In the data rows, 128 means zero.
Here is a table of points, one per row:
[114 172 134 112 105 113 133 124 110 105 149 189 166  88 134  69  92 141
 102  94 126 149 143 100 174 108 143  94 102 132 121 132]
[ 83 155  25 103 119 121  99  79 131 185 132 102  95 183 107  65 100  97
 122 153 104 154 171 104 103 121 112  83 116 115 118 142]
[135 151 104  76 148 152 152 133 184 148 150 183 155 116  82 109 133  98
 104 127  99 168 151 161 163 169 130 138 155  88 201 116]
[113 200  26 125 141  92 147 104 139 117  97  98 151 187 167 131 122 143
 189 100  67 133 143 161 164 141 127  98 112 117 139 116]
[213  65 134 156 173  13 102 159 109  88 174  71 151  82 127 213  90 181
 146 171 150 159 190 255 112 142 148 144 122 193 114 126]
[130 141  75 116 136 137 184  82   0 167  41 166 160  93 122 209 134 170
 132 113  71 143  72 177 115 194 109 156 178  55  81 197]
[128 196 130 191 117 124  95 122  79  91 130 178 119 131 132 119 126 145
 109 112 117 135 168 148 180 106 146 120 137  89 143 188]
[ 84 108 137 102 149 114 139 183 120 126 110 194 137 113 116  84  54 154
 138  87 145 151 156 138 143  88 167 108 131 129 118 111]
[134 169 103 142 146 106 154  14 162 130 125 122 150 168 121 255 195  71
 173 147  91 131 142 132 148 109 157 148  94 154 123  41]
[118  97 165  60 118  98 169  74 170 118  42  93 124  67 160 129 174 139
 151   0 145 194 125  95 151 133 111 181  96 141 111 160]
[123 137 155  85 124 109 129  86 160  89 107 150 127  70 170 102 107 125
 169 114  90 141 166 135 135 156 136 162  99 117 170 133]
[ 87 139 112  82  97 118 110  87 152 100 134 165 143 240 142  70  44 106
 139 146 141 127 149 118 132 149 169 105 126 142 119 133]
[ 73  56 125 119 137 133 158  97 180  81 116 171 120 138 131 125  69  80
 107 162 120 125 142 151 168 189 139 178 107 121 104 131]
[107 118 129 136 152 111 123 134  97 155 178 162 182 126 187  80 153 121
 157 112 149  33  76 132  91 128 178 152 133 146 128 117]
[127 114 122 143 129 173 134 127 104 144 175 163 176 126 180  90 149 107
 142 115 140  46  82 120 101 127 173 139 134 141 119 121]
[ 91 173 135 102 145 134  48  65 130 209  99 110 131 126 128 117  85 174
 161 172 164 157 148  95 115 166  68 151  88 161 121 149]
[141  93 108 154 138 135 158 132 115 164 177 135 180 133 156  93 169 109
 126 108 160  43 255 114  94 115 155 150 126 146 115 130]
[104 142  90  22 183  57  91 179 145 119 134 106 117 179  93 147 166 217
 123 157  63  85  68 133 172  81  98 196 123 137  18 101]
[133 193 127 117 132 118 157 178 158 119 116 163 149 113 123  64  85 114
 141 108 108 153 140 131 145 128 172  74  93 111 158 149]
[185 204 178 103  92 113  86 104 123 119 110 161 134 103 125 161 180 168
 142 201 200 122 102  73 127  84 110  85  64  38 119 169]
[120 118 154 133  44 189 183 153 147 193 213  96 109 172  88 144 103 133
 109 125 144 112 142 133 132 189 122 183  81 103 111 180]
[ 98  86 118 131 152  83 103  97 111 162 192 203  77 185 103 194 125  74
  84  36 148 163  63 185 157 187  48 144 122 125 116  78]
[124  97 251  40 154 120 158 147  41 109 126  87 134 154  62 166 168  37
 137 140 146 154 173 115  66  94 138 102 185  33  90 194]
[225 123 148 153  70  81  89 116 138 116 132  74  98 160 102 139  50 140
 156  49  95  94 119 118 190  76 132  72 142 106  63 156]
[166 186  82 156 106 161 145 155 125 158 132  61 129 136 140 145 164 175
 130 142  93 123 162  88 181 167 159 160 141 145 154 121]
[113  65  90 153 109 128 134  87 142  72 169  85 133 152 125  76 172 106
  85 132 140 129  84 139 151 148  72 106 151 125  68 181]
[117 193 180 119 172 140 125 177 187  98  83 142 177 168 122 115 204  97
  73  57  71 115 161 164 101 162  55  64  61 116 121 134]
[109 153 110 125  51  95  87 189  46  57  86 104 163  95  79 101 165 176
  84  81 135 174  57  87 104 129  70 179  91 252 142 193]
[171 139 126 121 107 137 104 155 146 159  95 100 107 116 143 118 139 141
 107 163 110  83  74 127 124 155 165 148 180 111 149 140]
[ 59 159 133 225 151 145 163 210 220  60  91  94 108 184 165 169 132 131
 164 119 125 108  61 115 150  95 143 121 163 110  82 205]
[157 158  97  48 146 205 146 226 127 137 251  46  85  90 107 166 102 187
 172 124 187 172 175 116 227 147 125 173 179 159 134 102]
[143 160 131  66 102 170 111 107 114 110 142 161 133  83 122  94 114 119
 148 171 125 158 116 147 130 106 125 136 107 145 143 147]
[100  58 136 133 116 135  92 186 165 136 162 114 129 189 161 156 181  95
 184 123  89 116 154 125 137  90  76  88  34 115 240 141]
[128 110 137 136 144 115 144 136 107 155 167 145 167 118 175  94 155 115
 149 115 146  47  78 123 105 127 172 141 124 141 136 119]
[ 36 160 107  95 154  98 138 186  77 109  85  57 125 168 134 134 181 131
 139 126 198 173 139 123 149  86  90 118 236  82 202   0]
[138  83 132 148 168 117 168 162  94 195   0 141 186 115 184  55 181 112
 128 102 169  21 252 100 247 117 175 179 139 155 110 125]
[121 128 146 131 157 102 135 130 101 161 173  81 166 117 179  75 152 102
 152 114 131  47  87 121  99 132 179 144 122 151 132 131]
[ 88 167 122  99 105 124 122 117 142 116 102 160 118  79 175 201  97  92
 187 105 130 137 144  97 119 150 172 123  64 152  94  94]
[173 213 126 158 143 124 147 158 117 187 124 100 165 154 167 127  14 103
 104 117 152  64  70 114 106 132 146 171 138 113 121 141]
[149 124 119 156 184 112  64 144 120 178 170 133 170 123   0  82 169  75
 166 122 172  34  84 127  87 125 182 139 130 145 120 120]
[109  80 113 114 162  59 147 135 128 163  80 197  14 154 142 191 123  70
 102 129 120 117 177   8 151  68  83 156 153 121  91 164]
[ 91  80 170 116 118 138  42 144  74 156  95  49 156 133 201 162  76 115
 203 157 114 140 147 143  97 229  40  45 129  96 106 114]
[159 126 168  65 152 218 222 157 197 146 105 185 150 187 160 181 143 141
 152 213 113 170 102 200 123  89 120 129 170 233 175 202]
[160 159 119 208 116 207 152  84  44 129  40  85  92 146 134 160 119  77
 111 174 255 123  82 227 211  31  70 103  62 178  96 112]
[ 69 140 176 134 133 141  90  34 159 139 114 176 177 145  65 118 174 195
 170 101 114 131 129 197  89 120 136 145 173 108 125 121]
[ 74 135 169 131  87  78 147 109 111 124 120  72  97 119 109 108 146 205
 103 193 128 177 179 138  67  98 168 174 115 141 124 172]
[127 119  82 117 127 143 142 137 134 123 107 112 104 119 124 136 202 100
  71 110 121 141 214 173  21 153 117 214 168 111 147 144]
[149 173 127  69 128 118 119  81 115 127 126 148 146 109 114  47  65  99
 136 145 131 135 175 151 130 126 113 110 159 121 109  95]
[170 130 168  88 180 123 109 117 146 175 124  96 140 139 110 203 132 114
  92 113 162 104 115 169 128  92 144 166  48 127 198 149]
[127 123  78 102 123 170 118 104  92  51 156 117 125 144  99  99 107 117
 167 116 119 143 177 155  75 119 170 103 111 107 111 110]
[145 112 116 149 154 116 158 139  98 155 142 131   0 110 165  87 151 100
 144 116 154  45  85 130  99 145 175 155 125 133 136 128]
[146   0  79 161  66  82  68 152 153 165  94 138 169 145  26 134 101 185
 146 113 131 116 124 129 186 134 130 144 152 132 178 168]
[ 13 153 149 170  87  61 172 157 197 143 118 170  88 135 141 150  98 174
  81 123 206 136 108 143  86 137 157 109 110 117 142  72]
[ 57 140 131 133 132 202 105 132 139 120  79 104 168  64 135 167 142 162
  93 142 146 110 122 148 155 204 128  68 126 195 198 118]
[195 162  83 124 137 143 103 192 184 123  89 127  83 151 123 140 131 194
 147  98 139 137 117  68   9 156 127 170 125  94 156 110]
[122 205 128 123  71 134  99 101 149  76 148 124 107  84 135  76 170  55
 158 192  90 128 128 161 200 150 136 123 134  98 153 135]
[112 159 135  93 115 112 119 102 133 139 105 142 115  90 117  68 123 110
 162 141  98 152 137 109 130 104 175  79 138 144  96 131]
[ 77 134 220 188  90 185 118 162 128 111 102  96 107  96  48  88  82 112
 156  83  92 131 145 213  61  88 108 173  71 138 107  56]
[ 97  57 142 109 183  86 119 121  97 185 104 146 130  77  95 101  43 149
 137 198 105 165 131  97  91  93  96  90 112 157 132 100]
[108 104 114  86  73  97 144 103 145 176 141  86 174 124 106 162 157 112
  80 146  86 105  59 136 131 146 185 127 198 164 135 171]
[138  91 144 255  59 162 160  65  95 159 137  87  93 114 104 146 146 117
 165 159 125 146 164  97 135 147 166 123 141 102 161 130]
[104 163 131  99 139 109 159  77 122 103 104 160 129 107 113  73  88 136
 122 119 149 158 137 141  93 109 168 119  98 124 166 137]
[161  86 103 126  53 197  99 176  96  75 111 196 111 107 184 142 181 126
 106 215  43 147 123 149 104  12 122 161 153 138 101  61]
[150 143 174 192 151  67   5 116 126 120  99 128 149 161 137 161 161  64
  61 173 193 181 132 101 181 158 152 142 182 117 198 157]
[177 140 150 158 120 169 143 105 156 124 158 108 150 124 121 112 168 188
  28 141 170 128 190  37 118 226 107  98 104 175  72  92]
[231  99 125 168 128 187 149  73 135 127 110 205 155  90 139 186  97 151
 165 147 138 115 145  82  58 150  56 152 176 144 133 129]
[144 159 114 113 177 112 128  94 139 117 143 148 112  82 114  76 147 191
 174 129  98 140 148 137 144  81 106  83 179 135  87 128]
[121  52  29 112 152 180 121 106 192 116  63  51 101 194 119  98 193 122
 155 177 191 140 105 129  92 171 141  63 139 194  99 165]
[164 131 189  73  64 151 163 156 134 150 144  99 142 204  49 133  63  92
 134 151 166 109  89  58 157 128  63 164 132 132 178 112]
[ 92  35 119  96 113 140 119 127 163  82 124 155  85  77 112  89 102  80
 184 146 166 151 157 147 150 127 155 143  95 125 105 144]
[132 101 115 114 200 255   8  97  91 156 147 140 118 143 117 178 129 180
  82  47 119 143 140  76 152  85 196  80  74 103  59  83]
[153 103 144 205 186 103 113  85 171  76 110 150 121 154  81  86 155 237
 132 165 169 124 106 138 184 117  90 124 158  74 145 162]
[133 174 120 112 137  97 150 156 123  66 185 148  35  62  71 174 183 111
 108 124 145 120 106 111  87 186  71  23 139 151 105 106]
[126 141 190 181 123 180 106 187 164 250 126 166  68 150 172 110 123 134
  93 114 117 209 158 178 127 155  83 140 226  73  24 118]
[140 161 163  94 126  94 125 106 147 101 125 139 117  87 131  61 103 102
 138 144 130 153 122 174 181 146 161 109 126  81 143 150]
[143 124 128 144 165 110 152 131  87 157 167 135   0 109 180  73 166 102
 168 130 142  34  76 137  96 150 184 161 122 138 146 129]
[121 114 168 134 150 187  67  51  91  60 129 167  85 156 125 169 119 165
 102  97  88 100  82  79 111 155 138 144 202 172 201 162]
[142 139 124 193 144 106  84 100 176 141 175 139  76 130 139 113 111 134
 133 129  59 190 121 124 143 160 118 156  95 159  76 117]
[100 157 114 139 115 180  77 175  60  61 176 152 178 189 112 169 148 162
 158 155 100 106 159 162 160 155 105 243 137  68 114 119]
[ 94 123  95  59  65  96 117 122  60 141 114 157  73 189 149 124 142 162
  56 106 136 132 138 191 162 173 115 113  87 195 102 154]
[146 111   0 172  97 122 148 191 156 179  65 143 174  86  59 149  95 100
  48 154 114 145 109 145  83 126 136  80 120  28 162 101]
[ 35 170 135 150  92 141 137 111 128 119 155 142 109  61 123 134  83 134
  77  92 151 115 142 145 122  73 107 149 169 102 151 172]
[125  79  91 130  17  89 106  93  57 139 149  68 109 137 171 159 133 131
 124  61  99 127 132  88 131  88 117 113 159 100 242  73]
[ 94 101 129 132 162 131 252  99  84 101 168 161 146 155  59 152 159 196
 132 180 134 171  99  42 180 145 118 148  20  40 111  90]
[193 144 117  81 148 152 140 107  99 100 100  71 122 182 179 133  81 156
  35 115 183 112 111 163  81 121 175  94  86  91 129  86]
[206 142 192 145   0  27 107 158 164 121 154 194 149 191 136 189 189 138
 113 152 150 136 178 128 111 128 156  79 129 172  97  80]
[141 182 182 198 155 113 133 160 102  66  30  83 150 129  64 147 133  39
 133 125  51 129 142  64 128 162 100 187 120 202  81  79]
[135 148 129 168 199 173 108 166 113 210 129 147  47 113  84 126 130 133
  85 134  19 152 141 126 156  54  93 103  93 202 240 144]
[134 124 101 142 152 101 144 138 101 155 199 174 196  90 204  41 142  90
 177 123 168  29  94 122 101 118   0 141 131 149 135 128]
[175 113 130 176 188  94 158 145  81 227 198 135 196 136 217  42 193  94
 171 102 165 255  49 110  96 134 188 167 115 144 133 125]
Along one direction, these points spread out more than along any other. Take the direction at right angles to it along which they spread out most. Go by this last direction. How far along it is each point below, from 0 to 99? 50 is the average, and the first point above lies past it. One standard deviation of the points above along it is 16.
[176  64  94 179 153 132 150 156 114  22 163  94 171 138 170  78 133  94
 111  92 157 215  80  87 102 109 148 154 118 123 129 132] 44
[213 137 102  84 181  99 139 122 133  43 103 158 103 120 116 152  77  82
 146  72 156 136 159 145 140 172 147 120 159 141 154 139] 60
[131 123 131 141 140 119 142 129 118 165 158 150 171 126 166  97 150 109
 140 122 152  48  83 121  97 125 165 147 126 144 122 120] 45
[165  40 163  81 104 181  56 173 212 123  97 110 144  95 163 117 150  81
  26 150 100 139  61 115 124  84 130 142 107  79 109 107] 41
[ 29 153  96 139 189 128  51 128 161 113 192  60 167  45 174 222  86  80
 107 170 138 147 157  88 109  87 136 150 125  80  87 235] 53
[154 107 155 127 147 139 133 122 183 120 146 102 103  71 139 146 195 170
  92  68 166  85 157 138 142 121  95  67 155  86 154 121] 41
[153 146 105 129 106 114 190   0 237 139 169  26 156 116 130 142  84 137
  57 110 104 115 131 129 108  29  63 191 178 144 113  71] 45
[176 118 124 133  87 150 167 174 123 152 102  89 122 176 154 156 155 182
 208  77 116 111 155 146  82  82  84  85  84  67 138 226] 37
[ 86 155  85 122 123  97 138 179 152 111 148 215 168  55 147 221  65 128
 182 140 170 133 148  99 128 120 168  92 123 165 114 121] 65
[110 147 162  77  76 124 122 138 144 128 122 146  86 118 119  87 101 140
 185 147 135 143 121  93 135 136 157  90 163 148  97  99] 71
[104 141 170 175 165 142 185 131  90  83 167 147 142 243 133 152  80 117
 104 102  91 153 156  97  97  78 137  56 218 214 161 155] 43
[132 128 112 129 141 105 122 136 143  92 113 162 100 134 137  99  79 108
 137 181  75 132 130 140 147 150 116 176  67 112 141 103] 65
[150  61 196 143 196  97 167 126 122  75 120  82 127 139 198 129  69 215
  80 211  68  68 113 118 132 190 118 107 124  68 160  69] 42
[112  97 143 132 129 115 213 157  89 158 178  75 166  75 107 166 143 119
  63 163  25 108 122 146 163 145 148  21 100 145  68 142] 47
[135  85 154 134  87 187 170 135 161 153  90 109 155  71 102 171 131 126
 194  62 122 143  29 130 172 141 147 103 180 125 116  70] 41
